One turn sends every row of this set to another row. A few are shown first. Where does it send the rows asked after them?
riluv: [  9  -8 -13  11 -12  -2 -16  -5   1  -4  18   5   7  -3   5  -2   1  -6
 -10   4   2   1 -15  -7 -17  16  -9  -1  15   1  -6 -18 -17   2   0   2
  -3  -8  -3   8 -10]
tuvum: [ 13  14   0   0  -3  -9 -19   6  11   8  17   2 -12  -8 -10 -15  -1  -7
 -17  -2   6  -6 -16 -13 -18  10  -4  -8  -5  -2 -12   0  -5  14   1  -1
  -3 -17  -1  -2  -1]
nebig: [  7   0  -5   6   3  -3 -14   5   5   2  21  -3   7   9  -8  -2   1  -4
 -18  -8   3  -6 -10 -22 -12  -1   6   0  15  -2  -1  -2 -23   2  -3  -4
  -1 -17 -13   7   1]
Porem: [  7  -7  -5   7 -14 -11 -16  -6   2  -4  21  17   9   3  -2  -1   4   6
 -16  -1  11  -8  -6 -17 -18  19   0   2   8  -1  -2 -11 -11   4  13   3
   4 -18  -2   5  10]
pap: [ 23 -11  -3   0 -20  -2 -15  -7 -13  13   7   1 -12  -9  -4  -2  -7   1
 -10  -8  -4   3  -5 -21  -3   0   0  -6   1  -3 -10  -7 -11  16  -8   2
  -1  -7  -5   1   8]
Tufuf: [ 18 -11   1  -5 -15  -3 -11  -6  -2  13  22   2  -5  -1  -9  -4  -5   1
   8  -9  -7   6  -2 -18 -18   5  -2 -16  -2   0 -27  -7  -9  12   9  -1
   0 -13   5  -4  13]
nugag: [  7   5  -2   1  -5  -6 -14   2   6  15  19  -3   0  11 -13  -2  -2  -6
  -8 -12  -1   9   1 -23 -11  -3   3  -9  11  -4  -3   4 -16  13  -2  -2
   5  -9  -9   5  -5]
tam: [  9  -9 -10   3  -4   1  -8   6  -2  10  18   6   9 -12  -2   9   4  -2
  -7   1   1  -3 -10   1 -21   4  -3  -6   0  -6 -12   4 -29  -2  -9 -14
   3 -12  -4   4  16]
Lutan: [ 12  -4   3   9 -13  -2 -16  -6 -13  -6  16  10  -3  -5   2 -12  -9   6
  -6   6  -4   1 -12 -14 -12  -3   2   5  20   4  -5  -6  -8  16   6   8
  -3  -9   1   4   6]
Zimab: [ 15  -8  -6  -4  -3 -10 -14  10   8   2  17   5 -14 -14  -9 -17  -1  -3
 -19  -3  10  -9 -11  -3 -25  -3  -2 -11  -9  -7  -5  -2 -17  10   3  -8
  -2 -13   8  -1   3]
Fasur: [  4  16   0  10 -10   0  -6  -3   0  -6  21   4  -2  -2   1 -11  -5  -3
   8   7  -4  -3  -9  -2 -26   7   0  -1  12  -4 -12  -5  -9   2   7  -6
   0 -18  -5  -2   7]
vir: [ 15  -5  -5  -2  -7 -15 -12  -1   2  -3  19  16   7  -3  -7  -3   7   4
 -20 -14  11  -3  -4 -18 -18   4   7  -2  -8   1  -6   2  -9   8  12   0
   5 -22   1   3  21]
rar: [ 14   7  -5   6 -17 -10 -15  -7  -5  13  17   4  -6  -2  -8  -8   0 -12
  -1 -12  -4  13  -1 -10 -16   5  -3  -6   2   1 -12   2  -3  13   2   5
  16  -6   9  -2  -4]
rusot: [ 10 -18 -16   5 -11   3   1   3  -2   7  17   3   0  -4   4   6   4   0
 -10  -1   0  -3  -8  -3 -18   2   2  -7  -3  -8 -13   4 -26  -7  -1 -12
   2  -7   2   9  13]
pip: [ -1  10  -1  12  -9   1  -6  -2   2   2  22   4   2  -3   0 -11  -1   0
   6  11 -10  -8 -12  -5 -19   6  -1   3  12  -1 -13  -9 -16   5   9  -1
   2  -7   5   1   2]
fopu: [ 22  -5   1 -11 -11  -5  -8  -3   3  13  17   6  -1  -4  -8  -3  -6   4
   8 -15  -1   2  -1 -13 -17   8   9 -17   3   4 -24  -5 -11   4   4  -1
  -3 -10  -3  -1  13]
goda: [ 14  -7 -11   6 -19  -5  -6   1  -6   3  13  13  -7 -12   8  -5  -4  -1
 -15   2  -3   1 -18  -3 -10  -3   2   6  -1  -7   3   6 -23  17  -8  -4
   2  -8   4   8  13]
Venut: [ 14 -25 -12  -4  -6  -7 -14   1   0  -4  19   7  -5 -11   1 -11   1  -6
 -11 -18  -7   5  -3  -4 -23  -3   5  -4  -3   0  -1  -5 -24   3   5  -6
   5  -8   5   1  11]

rusot -> Tufuf
nugag -> Porem
Now these:
goda -> pap
fopu -> Fasur
riluv -> Venut
nebig -> vir

